Rotation paths and how fast each direction turns (degrees each step)
Each turn is a multiple of 5 degrees from 10 to 175, or 0.
Each row of a path follows its step; steps can be skipped.
path 1
step 0: [  9  29  -2   1  -9   9   4  -6  22   0   3 -11   2   2  -9  12   1   2
  20  -2   6  -3 -11 -18  12   7   1  11 -15 -11  10   8   5  -5  19 -11
   6  -7   0   5  19 -18  21  11]
step 1: [ -3  14   1  -1  12   1   1   3  -2 -17   2 -19 -14   1   8   4 -13  -7
  19  19   1   0  12 -27  12   1   4  -8  -6 -17  12  26 -20   4  16  -2
 -12   1 -18   2   5  10   4  -2]
step 2: [  7  -6   7  -8  11  -2 -10  22   5   9 -12  -2 -17  -4  -4 -17 -16 -19
   3  12  20 -13   2  -7  11   1   6   7   2  -5  -8  27  -1  -3 -14  -7
 -23  10   2  15  -1  -5  16  -6]
step 3: [ 14   9  -6  -8   5   3   1  -1  13   9 -11   6  25  13  -2 -13   5 -13
   6  -7  12   0   4 -14 -13  29  11   9 -10 -16 -11   2   1   7  -1  -6
 -19   7   4  19   3 -21   6 -10]
step 4: [ -7  23  -2  15  -2  13   2   0   9  -3  -4 -12   8  14   3  -5  10  19
  19 -14 -10 -12  -5 -26  -2   6 -13   0  13  -2  -9   5 -12   4   5 -11
 -11  -2 -16  12  10 -12  19 -17]
step 9: [-10  15  11   8   0  23 -10   1  -6  -3  16   3   1   0  -1   2   4  -5
  31   7 -24   0   5 -13   2  12 -22   3  -3  -8 -12  24 -12  -6  -1   6
   0   0 -18  -8  -1  -2  17  -4]
step 10: [ -7  -5 -15  -2  -4  -3 -14   8  -9   2   6  27  -6  -6   2 -17  -4 -14
  -5   8  -3  -3  -6  -3  26  -2 -20   4  -7 -14   4  22  -5  -6  11  13
 -19  16  -8   3  -4   3  17 -17]
step 11: [  5  -7  -8 -12   3   1 -19   6  11  27 -14  12  20 -19   3  -1  16 -11
  -2 -12   7  14 -11 -16   4   7   2   9   9 -22  11   8 -15  -6  -4  -4
 -14   2   4   1 -19  -2   4 -11]
step 14: [-16  -5  11   0  -8  14   7   3 -13  12  13  11  11 -15  -8  12  -4 -18
  11   8   3   7   5   4  14   2  -9  -6  -4 -12  -1  39 -17   3  -8   5
 -11   1   7  -8  -9  -5   3 -18]
step 15: [ -8 -11 -19  -6  -6   6   3   0   1  21   3  12   5  -5 -15  -2   0  -7
  -6  -7  10 -13  -5 -14  11   8  -4   6 -10  -5  -4   6 -14  -6   0  14
  -1  25   0  26 -27  10  -4 -23]
[ 0  0 -4 -3 -4  2  1 -1  5  1  1  8 -5  6 -4 -2 -2 -1 -1  4  1  0  1  1
  5  5 -1  0 -4  2  4 -5  6 -1  5  0  0  6  4  3  3  0 -2  2]
145
[ -7   0  -4  -2  -1   2  -4   4  -6  -1   1   0  -2  -4   1  -2 -10  -6
   5  -3   1   5   1   3   5   0   1   2   0   2  -2  -1  -7   2   3  -2
   3  -1   1   1   5   1  -1   1]
85
[-4  2  2  8 -1  0  0  6 -2  0  1  2  0  2  2  3  6 -4 -2 -3 -6  3  2 -3
  3 -4  5 -4 -5  5 -2 -3  1  1 -3  6  2  0  3  7 -2  0  2  4]
35
[ 3 -2 -2 -2  0 -1  1  2  0  1  1  0 -3  8  7  1 -3  5  1 -5 -4  3  4  1
 -1 -3  5  0  0  0 -6  4  2 -3  1 -8 -4  6 -4  1  0 -6  0  1]
20
[-1  0  0 -2 -5  0 -4  2 -5 -6  5  2 -1  4  3  4  8 -3 -4 -1  8 -1  0  2
  0  2  2  0 -1 -5 -2  0  1  1  2 -6  3 -3  3  0  1 -1  4 -8]
100
[ 1  2  2 -2  5 -3 -3 -1 -4  5 -8  4 -1  3 -1  6  1  6  4 -7  6 -3  1  3
  3  4 -1 -1  0 -2 -5 -6 -3  4  1  4 -1  2  2 -1  0  1  3  4]
85
path 2
step 0: [ 10   3   3   0   2   4   0  19  -2  -4  -2  32   1  -3 -15   4  -9   0
 -12  10   1  -6  -1  -1 -11   5  -5  10  -5  10  20  -6   8  -6   8   7
 -10  -4  -6 -10 -18 -22  16  -2]
step 1: [  0 -20   7   5  -6 -11  -1  15  -3   3  10  -1  -4  13  -6   1   5  -6
 -20   5   1   9  13   0 -19  23  -2  12   0  -3   4  -1   4  12  17  14
   4   2  -7 -15 -10 -17  15  -3]
step 5: [  0  17  -2 -13  -5  -5  -3   4  -1  -5  23  -2  -7  -4  17  -1  -2   4
  -3  11   0   9   2  11  -2   3  13  14   9   7  -2   8  10  -5   9  27
 -16   4  -4 -16   5 -16  15  13]
step 7: [-12   2   1  -3  -4  -6   1  14   1  -7  16  -9  -9 -12   2  -4  -8  -3
 -18  16  -7  -2  -9  -2 -19  -3 -14   5   6   9  -4  20   9   2   0  12
 -16  -9 -27  -3   8  -7   8  13]
step 8: [  0   1  -4   9 -10  -6   5  10  -2 -12  15  18  -7  -3  -3   0  -5   8
  -7  13   4  -7  -6  -7 -22 -14   0  10   9  10  10   2  -4  12 -11  10
 -13  -1  -8   0 -21 -27 -13   3]
step 10: [ 10  -9  -2   2 -13 -15   4   8  -4 -10   8   4  -2   6   8   0   3  18
   3  -6 -22   4   7   3 -21   8  -5  -7  -3   6  22  -3  -9  -6  -8  14
  -5   0 -11   4 -10 -21  -2  20]
step 11: [ 15   2   4  -4  -9  -7  -1  13   4 -12   9  17  -5  10   1  -4   1  -4
 -12   4 -11   4   5 -11  -5  21   5  -2 -15   3   7   1  12 -12  14   5
 -26  -6 -12  -1   1  -6 -20  12]
step 12: [ 10   1  -4   2 -16  -7 -19  11  -2  -1  13  13  -6   4  -2  -4   8  11
 -10 -24 -19 -10  -6  -3 -17   8   3  -3  -6   5   6   6  15  -1   9  19
   3  -4 -10 -12 -18  -2   4   1]
step 13: [ 13   3   0 -11   4  -6  -4  24  -7   5  12  18   6   8   7  -6  -8   1
   2  13 -20   6  -3  -8  -3   7  20   9   3   2  -6  -8  19  -2  11  20
  -6   4 -17  -5  -4 -11   9   0]
step 14: [-11   7   8 -12   3  -4 -12  14  -4  11  16  18   2   5  12  -8   8   6
  -5   0 -13   4   8  -5 -20   2  -9  -4  -3 -12   0   1  10  20  16  10
  -5  -9   8  -9 -20 -14   7   8]
[ -3  -1  -4  -1  -4  -4  -6   2  -6   3   3   0   0   3   3   1  -1   1
   2  -2   3   2   0  -3  -1   5   7   7   2  -1  -1  -4  -3  -1 -10   0
   1   0   2  -1   2   1   5  -4]
95
[ 3 -2 -6 -5 -3 -1 -1 -2  2  3  3  7  5 -1  2 -8  0  1  5  0 -7 -3  0 -6
 -1  4 -4 -6  1 -2  1 -2  5  3 -2 -3  1  2 -1  1  2  1 -3 -4]
20
[ 2  0  1  0  0  8  2  2 -7  1 -1  5 -2 -2  1  1  0  5  4 -1  2 -5  2 -1
 -2 -2 -3  2 -1 -3  4  2  0 -6 -5  3  3 -4  4  5 -9  3  0  0]
175
[ -1   4   0  -1   3   3   1  -2  -4  -4  -5   3   6  -2  -2   1  -4  -5
  -2   2   0   0  -1  -3  -2   5   0   5   0  -3  -8  -2   4 -10   2   0
  -2   2  -3   6   5  -3   0   1]
170
[ 1  2 -2 -3  2 -8 -1 -4 -4  0 -3  1  0 -4  0  3 -2  4  3  1 -3 -6 -5  3
  5 -3 -4 -3  1  5  4 -1 -3 -3 -1  6  1  1 -5 -1  4 -3  8  1]
140
[ 5 -2 -2  2 -4  3 -3  2  1  4 -1  4  2 -5 -5  0 -1  1 -4  0  1 -1 -5 -1
  1 -9  7  3  1  4 -2  3  5 -1  0  0  4  7  3 -2  0 -5 -1 -2]
85
